In the rows, 128 means zero.
The rows of Y fall into a few groups, and each row is roughly a mix of its group's hidden directions; one row fits no group.
Y, 97 rows:
[[159 106 124 104  98 149 105 103 106 151]
 [147 151 124 162 100 155 128 133  97  98]
 [ 93 124 130 116 102  92 137 106 165 145]
 [137 154 125 139  88 128 134  97  85 142]
 [142  90  95 109 104 154  96 121 140 128]
 [156 121 137 119  89 118  92  98 108 143]
 [119 124 120 106 154 115 118  95 160 171]
 [110 129 163 114 160 123 159 159 126  99]
 [111 115 150  85 162 126 153 147 129 150]
 [145 109 154  97 154 152 129 126 122 172]
 [140 129 132 168  81 113 118 120 121  95]
 [165 123  94 139 104 112 123 123 123  84]
 [171  99 152 127 138  93 138 123 138 100]
 [137  88 127  88 102 157 117 132 112 110]
 [138 131  79 160  93 138 111 138 141 118]
 [148 169 135 137 141 134 118 179 147 133]
 [117 121 154 176  99 122 113 135 131  93]
 [121 127 113  97 181 134 112 114 143 155]
 [ 93 126 132 123 139 103 127 120 177 160]
 [150 148 106 144 166 132  92 161 135 119]
 [115 131 115 103 174 145 121 118 150 167]
 [ 90 155 139  84 122 101 140 108 124 126]
 [129 148 143 162 164 152 108 110 149 102]
 [145 124 122 151  73 102 132 128 120 100]
 [102 149 135 158 119  84 110 132 148 102]
 [148 166 102 124 131 102 104  98 149 109]
 [161 136 118 139 140 123 129  92  92  91]
 [173  99 151 165 143 121 127 135 146 116]
 [130 112 174  98 168 130 132 146 133 145]
 [121 110 120 128 154 184 122 133 107 100]
 [124 128 172 102 139 131 161 145  96 108]
 [119 136 164 130 139 156 155 163 146 158]
 [117 161 140 107 112 110 161 124  96 160]
 [120  90 141 147 127 167 142 160 110 147]
 [147 134 117 165  85 110 110 107 125 102]
 [125 127  96  72 115 115 134 121 102 113]
 [135  95 135 123 129 158 145  99  81 120]
 [174 116 121 112 138  96 125 112 135  89]
 [116 152 140 150 111  85 129 132 123  83]
 [151 122 102 118 131 115  98  86  98 105]
 [ 92 109 116 137  82 103 150 122 139 112]
 [ 99 136 123 141  98  86 150 119 161 116]
 [137 127 166 109 162 122 162 152 114 105]
 [159 152 135 101  92 142 109 159 110 131]
 [120 116  95  79 104 124 139 137  96 133]
 [116 133  83 157 108 129  99 112 155 143]
 [119 167 147 153 147 115 142 114 122 173]
 [ 91 129 146 131  98 110 163 134 163 142]
 [127 128  78 128 100 150 119 149 110 159]
 [116 133 166 112 162 143 145 132 121 172]
 [130 116 110  92 132 124  75 116 132 156]
 [142 115 164 105 152 135 114 121 129 178]
 [157 124 117 126 108  81 111  99 117 101]
 [139 127  75 127  90 136 145 148 141 145]
 [ 89 135 164 151 120 135 140 142 135 168]
 [113 134 153 118  83 139 155 163 139 144]
 [139 139  97 172  96 145 105 129 128 105]
 [110 159 138 151  90 107 111 101 110 146]
 [134 155 158 140 145  93 122 100 161 111]
 [105 114 128 162 143 151 148 176 141 124]
 [151 126 123 148 101 107 113 130 103  78]
 [141 103 170  87 113 135 110 123 103 136]
 [110  94  86 123 108 112  94 115 121 113]
 [156 131 124 145 107 105 109 116 101  81]
 [150 127 123 136 135 107  94 119 103  77]
 [156 127 130 124 156 129 127  75  96 116]
 [162 139 126 126 181 144 100 119 112 132]
 [135 138  69 116 122 158 107 128 111 120]
 [145 118 170  94 153 142 150 135 103 143]
 [140 126  96 117 118  98  96  88 115 107]
 [101 143 143 155 123 114 168 150 165 128]
 [125 117 176  99 149  92 140 111 117 126]
 [122 137 175 110 147 135 139 123 109 172]
 [128 141 132 169  78 133 136 104 144 144]
 [120 143 136 137  80 116  98  97 107 147]
 [132 130  73 142 111 157 124 161 137 128]
 [105 168 119  90 121  96 126 101 131 122]
 [ 80 163 108 100 113 137 127 122 115 147]
 [121 150  88  81 120 119 121 109 113 109]
 [100 122 153 148 142 145 166 156 152 146]
 [112 139 163 110 147 146 158 115 133 171]
 [155 129 138 136 104  98 123 117  96  84]
 [127  95 119 113 159 133 122 159 166 101]
 [130  99  94 134 152 122 102  92 106 108]
 [106 124 154  87 150 125 143 109 115  91]
 [ 90  83 109 146 123 119 144 101 126 112]
 [113 144 107 149 161 128 168 153 144 103]
 [109 135 150 141  90 118 180 133 138 117]
 [148 143 128 152 103 146 132 146  90  87]
 [103  99 129  86 122 143 151 141  92 125]
 [100 126 139 130  75 114 164 138 143 124]
 [114 168 130 101 125  85 125  98 142 120]
 [121 133  90 130 128 173 137 167 136 143]
 [141 134  74 155  97 142 112 137 137 120]
 [ 82 134 177 113 140 124 149 120 126 127]
 [115 134  91 132 137 174 129 157 146 152]
 [146 118  90 134  97 142  96 100 132 154]]

In each list below, one row fits none of the groups, and each other row fits one group, some only roughly. Which row is it?
  Q_869: [167 119 151 105 156 136 162 144 109 113]
  Q_461: [144 141 111 116 130 122 115  72 136 164]
  Q_798: [156 145  93 115 124 116 119  80 130 149]
  Q_363: [144 137 126 120 118 158 153 106  86 163]
  Q_427: [162 151 139 148 135  91 114 103 157 110]
  Q_91: [ 97 136 149 168 138 172 128 142 128 143]
  Q_54: [140 159  90 161 120 150  97 127 141 142]
  Q_589: [133 123  85 127 109 149 145 175 122 113]
  Q_783: [124 135 122 117 127 165 170 157 132 165]
  Q_958: [129 131 135 142  99 126  87  99  85 124]

Q_958
  Q_635: [ 76 154 131 108 115 129 144 134 114 161]
  Q_598: [161  98 116 101 150 168 130 135 132 152]
  Q_614: [152  99 118  99 165 159 147 144 140 140]
  Q_921: [129 153 164 133 170 110 161 147 127 123]
  Q_582: [126 144 130 143  83 147 103 125 136 172]
  Q_510: [154  86 133 145 150 167 127 141 118 105]
  Q_833: [104 111 172 110 166 130 138 157 130 124]
  Q_191: [ 98 158 121 154  96 107 100 111 136 148]
  Q_795: [106 155 138 152  92  91 117 119 118 103]
  Q_776: [140 106 132 102 169 162 155 146 131 144]
  Q_700: [158 151 125 112 147 102 109  79 122 125]
  Q_926: [144 116  98 105 102 131  82 130  99 119]
  Q_981: [142 139 150 129  99 147 168 143  95 104]
  Q_71: [ 96 101 133 151 105 131 178 124 128 115]
  Q_170: [158 146  88 130 104 118 111  87 125 130]

Q_582
  Q_251: [102 134 124 148 151 104 110 152 176 115]
  Q_348: [ 99  95 132 113  89 115 146  92 126 136]
  Q_263: [138 111 109 136  76  87 133 128 138 116]
  Q_591: [159 139 101 115 122 100 119  78 128 139]
  Q_765: [170 136 112 111 146 108 112 108 135  87]
  Q_507: [140 118 129 140  82  80 129 106 139 120]
  Q_437: [152 131 129 131 125 106 153 137 114  69]
  Q_828: [129 136  87 109 145 142 108  91 102 106]
  Q_535: [161 146 103 134 113 111 112  77 121 126]
  Q_163: [104  94 145 133 112 138 172  97 113 127]
  Q_308: [106 118  78 143 103 137 101 114 151 126]
  Q_945: [127 140 163 131 103  84 111 125 112  96]
  Q_66: [139 132 146 126  81 106  92 103 107 131]

Q_828
  Q_839: [ 93 124 177 108 126 105 155 130 127 142]
  Q_336: [164 129 136 120 131 152 147 101  92 162]
  Q_444: [161 132 149 129 142 162 149 121  83 116]
  Q_500: [120 114 145 113  95 115 171 168 121 126]
  Q_245: [ 85  92 116 104 115 116 154 121 132 103]
  Q_843: [140 136 111 170 121 140  90 116 117  91]
  Q_45: [109 135 100 161 158 114 133 141 170 114]
  Q_89: [ 99 111 181 113 131 118 158 133 119 145]
  Q_259: [ 90 137 149 157 136 167 132 143 122 158]
  Q_890: [109 105 107 112 104  95 117  82 131 124]
  Q_397: [137 155  92 157 104 132 151 106 101 112]

Q_245
  Q_818: [166 149 103 114 125  88 112 106 144 113]
  Q_169: [144 101 123 106 171 157 135 143 149 153]
  Q_447: [115  97 176  94 146 121 114 145 133 118]
  Q_404: [139 164 135 156 153  97 162 134 122 108]
  Q_362: [155 153 107 111 137  97  81 119 141 125]
  Q_567: [140 139 103 111 142 108  69 122 139 137]
  Q_359: [141 133 155 135 139 127 123 125  83  79]
  Q_185: [148  94 131 103 114 114  98 138 138  86]
  Q_182: [136 112  84 131  82 106 136 146 145 127]
  Q_736: [140 135 100  95 150 103 107  92 105 119]
  Q_854: [157 123  93  87 117  95 130 115 116 114]
  Q_993: [147 143 151 133 129 168 144 175 112 132]
  Q_155: [130 102  99 111 149 116  85  93 119 127]

Q_736
  Q_247: [102 118 100 166 128 102 144 128 144  92]
  Q_876: [126 110  90 137  84 135 118 100 146 150]
  Q_164: [142 150 109 104 124  93  84 111 147 136]
  Q_188: [130 130 111  77 135 112 124 108 115  86]
  Q_19: [145 152 104 121 153 100  81 120 147 130]
  Q_3: [159 112 123  98 112  76 142 122 124 114]
  Q_942: [170 134 145 127 143 162 140 124  85 120]
  Q_429: [121 144 105 155 139 151  96 101 159 151]
  Q_343: [117 118 152 173 145 173 126 147 130 135]
  Q_77: [111 127 101 155 101 145 125 129 169 159]
  Q_317: [147 117  77 129  91 110 138 153 133 123]
  Q_735: [123 116 133 140  85 129 158 173 122 111]
  Q_104: [138 118 148  80 137  91 153 122 107 137]

Q_876
  Q_947: [132 118  94 135 162 157 135 134 161 160]
  Q_426: [125 125 122 166 101 151 119 165 120  93]
  Q_659: [137 158 142 101 137 122 102 146 160 167]
  Q_571: [103 109 150 145 122 159 171 158 127 132]
  Q_414: [100 115 172 106 120 102 162 131 116 142]
  Q_338: [ 89 111 149 119 148 150 143 134 111 169]
  Q_756: [157 152 124 106 160 125  83 128 136 150]
  Q_294: [139 112 133 107 153 143 166 157 122  89]
  Q_102: [117 136 122 112 164 175 136 165 119 134]
  Q_707: [110 107 171  91 153 106 148 132 122 135]
  Q_493: [102 119 179 117 162 128 136 152 117 114]
  Q_612: [137 144  96 161 122 148  92  96 144 134]

Q_338
  Q_466: [ 79 149 129 149 157 127 140 146 155 141]
  Q_12: [126 108 156  96 122 104 169 156 117 120]
  Q_475: [118 158 135 140  94 112 144 169 158 124]
  Q_917: [134 109 107 121 134 133 151 157 138  72]
  Q_569: [119 112 152 113 156 109 132 163 148  88]
  Q_925: [155 158 106 116 143 108  79 115 138 128]
  Q_872: [134 105  86 110 124 167 125 143  95 119]
  Q_388: [100 120 107  81 110 134 143 137  93 139]
  Q_572: [157 117 130 103 124 127  68 117 115 125]
  Q_882: [ 97 109 119 112 129 176 136 147  95 131]
  Q_888: [ 87 101 122 122  87 111 130 136 157 138]
  Q_124: [142 139 168 122 165 124 133 125 123 175]
  Q_329: [152 165 100 152 133 133  94 106 148 122]
  Q_860: [ 94 109 115 112 114  94 119  93 154 143]

Q_572
  Q_138: [164 151 112 121 125  81 115 108 148 112]
  Q_449: [108 101 137  96 134 118 154 178 132 130]
  Q_335: [167 146  89 134 106 117 115  93 121 131]
  Q_282: [133  99 154 121 164 151 136 124 116  84]
  Q_683: [131 151 158 112 126  75 138 108 147 116]
  Q_819: [136 107  95 105 107 126  83 120 101 118]
  Q_243: [101 108 113 162 109 136 113 146 171 138]
  Q_547: [144 161  89 115 138 133 100 103 134  97]
  Q_287: [134 146 116 156 145  90 142 141 140  84]
  Q_878: [127  88 127 136 139 128 125  86 117  85]
  Q_64: [160 145  91  88 140 129 141 132  98 121]

Q_878
  Q_445: [157 148  87 159 121 145  98 136 137 144]
  Q_644: [128 122 109 142 106  98 141 157 169 157]
  Q_269: [152 146 121 129 128 119 109  66 123 143]
  Q_198: [117 133 163 143 165 137 167 110 142 147]
  Q_425: [124 123  96 152 101 152 116 156 122 168]
  Q_632: [127  88 138  94 145 150 106 134 152 156]
  Q_592: [ 97 137 124 145  83 112  91 110 137 131]
  Q_176: [157 100 139  87 119 160 126 120 101 142]
  Q_324: [128 145 162 146 125 146 180 153 129 121]
  Q_934: [109 137 160 159 110 112 140 138 146 172]
  Q_565: [115 102 123 159 135 130 172 108 111  96]
  Q_458: [117 158 128 145 113 136 120  96 108 177]
  Q_202: [129 113  80 135  89 113 137 155 147 121]
  Q_716: [168 105 123 100 159 156 138 127 125 154]

Q_644
  Q_984: [ 93 110 166 122 153 136 146 165 136 128]
  Q_616: [129 125 155 125 110  89 113 137 124  77]
  Q_396: [133 133 136 185 129 147 118 143 150 159]
  Q_682: [124 116 154 177 148 166 122 143 137 139]
  Q_346: [145 167  95 154 138 138  96 110 147 124]
  Q_897: [172 105 120 167 144 145 108 129 139 109]
  Q_190: [105 177  99 107 131 130 110 100 132 116]
  Q_157: [ 96 124 154  91 113  97 156 129 114 141]
  Q_701: [105 133 117 155 155 106 114 149 175 124]
  Q_579: [131 138  77 124  89 112 126 154 143 138]
  Q_50: [113  98 166  95 126 107 161 134 112 124]
  Q_208: [152 150  95 130 149 132  98 105 139  91]

Q_579
